In the data rows, 500 means zero.
Here are some points:
array([385, 457, 541, 344, 677, 485, 464, 348, 362, 518, 534, 646, 407, 611,
       523, 674, 340, 305, 349, 347])
array([639, 394, 576, 667, 361, 507, 396, 342, 411, 344, 549, 326, 668, 326,
       601, 420, 377, 521, 348, 640])
array([395, 520, 512, 459, 650, 458, 609, 473, 336, 628, 322, 645, 521, 508,
       372, 406, 605, 577, 383, 510])
array([613, 496, 348, 603, 348, 441, 394, 607, 409, 577, 516, 628, 351, 618,
       450, 464, 648, 507, 502, 649])
array([523, 346, 574, 334, 523, 366, 610, 508, 394, 635, 377, 347, 485, 597,
       348, 355, 394, 471, 397, 596])
array([655, 675, 513, 357, 646, 438, 331, 547, 630, 338, 312, 458, 340, 417,
       654, 358, 341, 357, 373, 614])
array([501, 400, 356, 345, 341, 343, 461, 415, 357, 638, 388, 618, 683, 646,
       562, 451, 396, 512, 341, 656])
array([369, 355, 509, 466, 594, 665, 339, 601, 610, 663, 499, 616, 682, 343,
       605, 366, 544, 549, 541, 343])
array([669, 407, 474, 674, 622, 553, 627, 464, 578, 556, 312, 498, 660, 343,
       567, 356, 666, 373, 592, 639])
array([356, 646, 403, 343, 649, 515, 316, 362, 665, 658, 616, 631, 328, 353,
       670, 497, 389, 504, 490, 614])
array([452, 476, 564, 448, 464, 367, 614, 581, 665, 335, 601, 381, 420, 642,
       683, 525, 412, 525, 430, 308])
array([619, 451, 361, 691, 664, 343, 426, 633, 558, 388, 407, 470, 534, 632,
       576, 376, 669, 591, 377, 654])
array([478, 672, 412, 345, 466, 423, 323, 400, 346, 640, 542, 520, 540, 355,
       385, 359, 417, 565, 657, 407])
array([682, 460, 354, 324, 633, 368, 590, 470, 506, 347, 625, 409, 457, 351,
       579, 589, 657, 634, 363, 648])
array([490, 591, 704, 347, 437, 401, 489, 329, 494, 467, 403, 313, 372, 422,
       370, 664, 542, 317, 348, 590])
array([341, 359, 598, 478, 423, 477, 675, 548, 413, 365, 571, 425, 539, 481,
       660, 627, 358, 539, 511, 580])
array([616, 498, 363, 600, 348, 441, 383, 603, 405, 580, 513, 621, 340, 621,
       441, 463, 642, 515, 499, 647])
array([525, 564, 689, 663, 647, 669, 666, 664, 679, 328, 620, 504, 382, 512,
       439, 353, 681, 604, 606, 378])
array([340, 371, 356, 345, 505, 416, 361, 374, 465, 347, 365, 582, 370, 577,
       461, 636, 352, 367, 539, 666])
array([481, 346, 438, 350, 478, 403, 661, 379, 374, 673, 300, 327, 567, 322,
       353, 645, 327, 615, 601, 437])
array([341, 587, 607, 663, 566, 677, 674, 345, 619, 422, 394, 332, 672, 655,
       692, 680, 463, 633, 682, 335])
array([349, 461, 374, 606, 345, 641, 343, 675, 653, 343, 440, 347, 463, 434,
       358, 374, 581, 632, 518, 328])
array([362, 535, 538, 349, 449, 530, 601, 347, 433, 676, 597, 567, 484, 630,
       368, 625, 414, 584, 553, 548])
array([354, 536, 694, 539, 386, 336, 616, 658, 589, 330, 560, 570, 437, 611,
       381, 596, 614, 617, 636, 374])
Here are 13 more points, each followed by its number:
array([334, 405, 459, 361, 332, 496, 636, 517, 412, 619, 519, 615, 390, 624,
       671, 357, 648, 372, 517, 484]) 0
array([563, 680, 452, 385, 365, 637, 340, 498, 624, 402, 501, 515, 562, 499,
       678, 484, 661, 346, 675, 438]) 1
array([333, 675, 355, 452, 662, 363, 409, 545, 366, 615, 456, 343, 678, 427,
       538, 688, 657, 362, 535, 649]) 2
array([622, 352, 699, 666, 484, 605, 557, 364, 454, 367, 625, 629, 376, 314,
       674, 354, 426, 547, 559, 354]) 3
array([443, 529, 525, 357, 352, 448, 425, 336, 657, 511, 338, 444, 338, 648,
       662, 366, 348, 439, 430, 591]) 4
array([344, 391, 586, 612, 517, 566, 515, 354, 507, 391, 644, 384, 684, 346,
       597, 360, 659, 537, 687, 375]) 5
array([462, 409, 458, 541, 356, 452, 587, 661, 467, 330, 646, 358, 435, 504,
       485, 586, 357, 405, 588, 319]) 6
array([659, 584, 513, 515, 582, 351, 678, 693, 614, 608, 641, 393, 369, 321,
       413, 661, 456, 373, 365, 371]) 7
array([393, 680, 632, 627, 437, 618, 394, 587, 499, 654, 640, 643, 377, 318,
       550, 671, 347, 369, 678, 362]) 8
array([460, 583, 604, 376, 532, 341, 603, 680, 349, 565, 644, 656, 602, 511,
       338, 415, 390, 565, 443, 455]) 9
array([679, 671, 626, 647, 477, 535, 621, 358, 358, 328, 398, 657, 448, 434,
       675, 511, 687, 321, 613, 355]) 10
array([599, 602, 670, 402, 346, 468, 551, 344, 611, 357, 327, 467, 417, 557,
       684, 671, 508, 465, 356, 445]) 11
array([514, 348, 409, 420, 581, 529, 326, 344, 400, 329, 627, 487, 337, 352,
       412, 640, 548, 634, 514, 656]) 12
Which three of these numbered points are nearest to each point below, looking only along the 7 directions in which the first points spread most? Their numbers follow each, nearest first.
array([345, 370, 364, 327, 501, 420, 331, 367, 447, 350, 358, 595, 354, 576,
       464, 639, 345, 375, 542, 660]) > 4 12 2
array([347, 458, 366, 604, 353, 638, 348, 675, 662, 344, 445, 347, 465, 433,
       351, 375, 583, 632, 524, 331]) > 1 5 6
array([488, 647, 500, 484, 629, 321, 682, 681, 427, 425, 651, 607, 699, 416,
       681, 548, 676, 548, 692, 659]) > 10 3 0
array([338, 680, 357, 440, 669, 354, 391, 542, 364, 613, 456, 350, 668, 424,
       532, 683, 661, 364, 540, 649]) > 2 12 9
array([355, 537, 689, 536, 392, 328, 623, 657, 591, 328, 564, 580, 448, 614,
       379, 589, 621, 617, 640, 375]) > 6 9 7
array([377, 359, 692, 337, 353, 415, 647, 568, 665, 614, 562, 377, 343, 462,
       675, 583, 504, 545, 465, 583]) > 11 6 12
array([491, 652, 516, 488, 618, 322, 663, 681, 422, 420, 641, 592, 677, 405,
       687, 550, 666, 550, 683, 657]) > 10 3 0
Here are 13 other points, each followed by its number:
array([562, 389, 692, 319, 350, 525, 643, 604, 413, 486, 539, 367, 374, 347,
       420, 356, 550, 635, 379, 437]) 0
array([337, 677, 400, 637, 680, 658, 378, 579, 565, 356, 539, 438, 356, 634,
       428, 687, 351, 526, 349, 319]) 1
array([544, 413, 488, 399, 511, 510, 615, 341, 659, 656, 326, 558, 363, 425,
       491, 352, 543, 627, 439, 539]) 2
array([452, 656, 571, 646, 538, 470, 499, 582, 672, 490, 468, 490, 485, 524,
       351, 627, 396, 425, 541, 431]) 3
array([440, 651, 505, 633, 503, 646, 355, 496, 352, 378, 519, 598, 691, 493,
       377, 583, 635, 481, 596, 373]) 4
array([400, 506, 400, 625, 650, 662, 641, 338, 629, 519, 646, 507, 611, 562,
       348, 518, 555, 509, 675, 443]) 5
array([613, 346, 698, 652, 485, 612, 554, 355, 441, 371, 625, 644, 384, 314,
       683, 361, 424, 553, 569, 348]) 6
array([616, 677, 380, 462, 349, 359, 472, 357, 639, 649, 481, 615, 631, 496,
       633, 364, 621, 370, 474, 500]) 7
array([623, 463, 365, 688, 665, 336, 408, 634, 555, 381, 403, 461, 523, 619,
       571, 368, 673, 591, 370, 656]) 8
array([473, 651, 382, 671, 343, 568, 635, 382, 554, 569, 472, 362, 546, 650,
       346, 400, 375, 626, 682, 378]) 9
array([674, 677, 648, 656, 465, 545, 602, 344, 349, 331, 374, 642, 422, 427,
       680, 505, 674, 311, 593, 342]) 10
array([539, 452, 706, 672, 432, 566, 513, 363, 574, 667, 627, 470, 608, 375,
       483, 572, 342, 377, 498, 523]) 11
array([610, 424, 447, 510, 346, 528, 584, 626, 398, 515, 428, 419, 392, 479,
       389, 585, 395, 509, 344, 647]) 12
Which three of these numbered points are nearest to each point below, looking only along the 7 directions in which the first points spread most? Their numbers follow each, nearest first.
array([628, 679, 371, 475, 440, 633, 678, 670, 681, 416, 323, 582, 685, 310,
       648, 653, 385, 308, 638, 342]) > 6 11 10
array([528, 350, 586, 340, 513, 382, 602, 510, 395, 644, 366, 323, 466, 596,
       338, 356, 382, 472, 381, 595]) > 12 2 0
array([618, 577, 684, 550, 678, 339, 345, 375, 352, 658, 408, 341, 491, 375,
       613, 684, 406, 605, 569, 352]) > 11 2 6
array([429, 643, 522, 628, 495, 660, 341, 476, 339, 388, 505, 606, 678, 498,
       385, 590, 623, 476, 595, 357]) > 4 9 5
array([489, 651, 509, 491, 619, 341, 674, 683, 420, 431, 641, 594, 693, 416,
       674, 550, 671, 542, 678, 656]) > 10 6 5
array([461, 406, 590, 355, 445, 612, 459, 676, 343, 649, 499, 395, 619, 431,
       367, 686, 546, 621, 657, 416]) > 9 4 11
array([673, 439, 360, 679, 506, 495, 394, 551, 640, 646, 316, 607, 538, 559,
       368, 361, 351, 487, 420, 389]) > 7 2 4
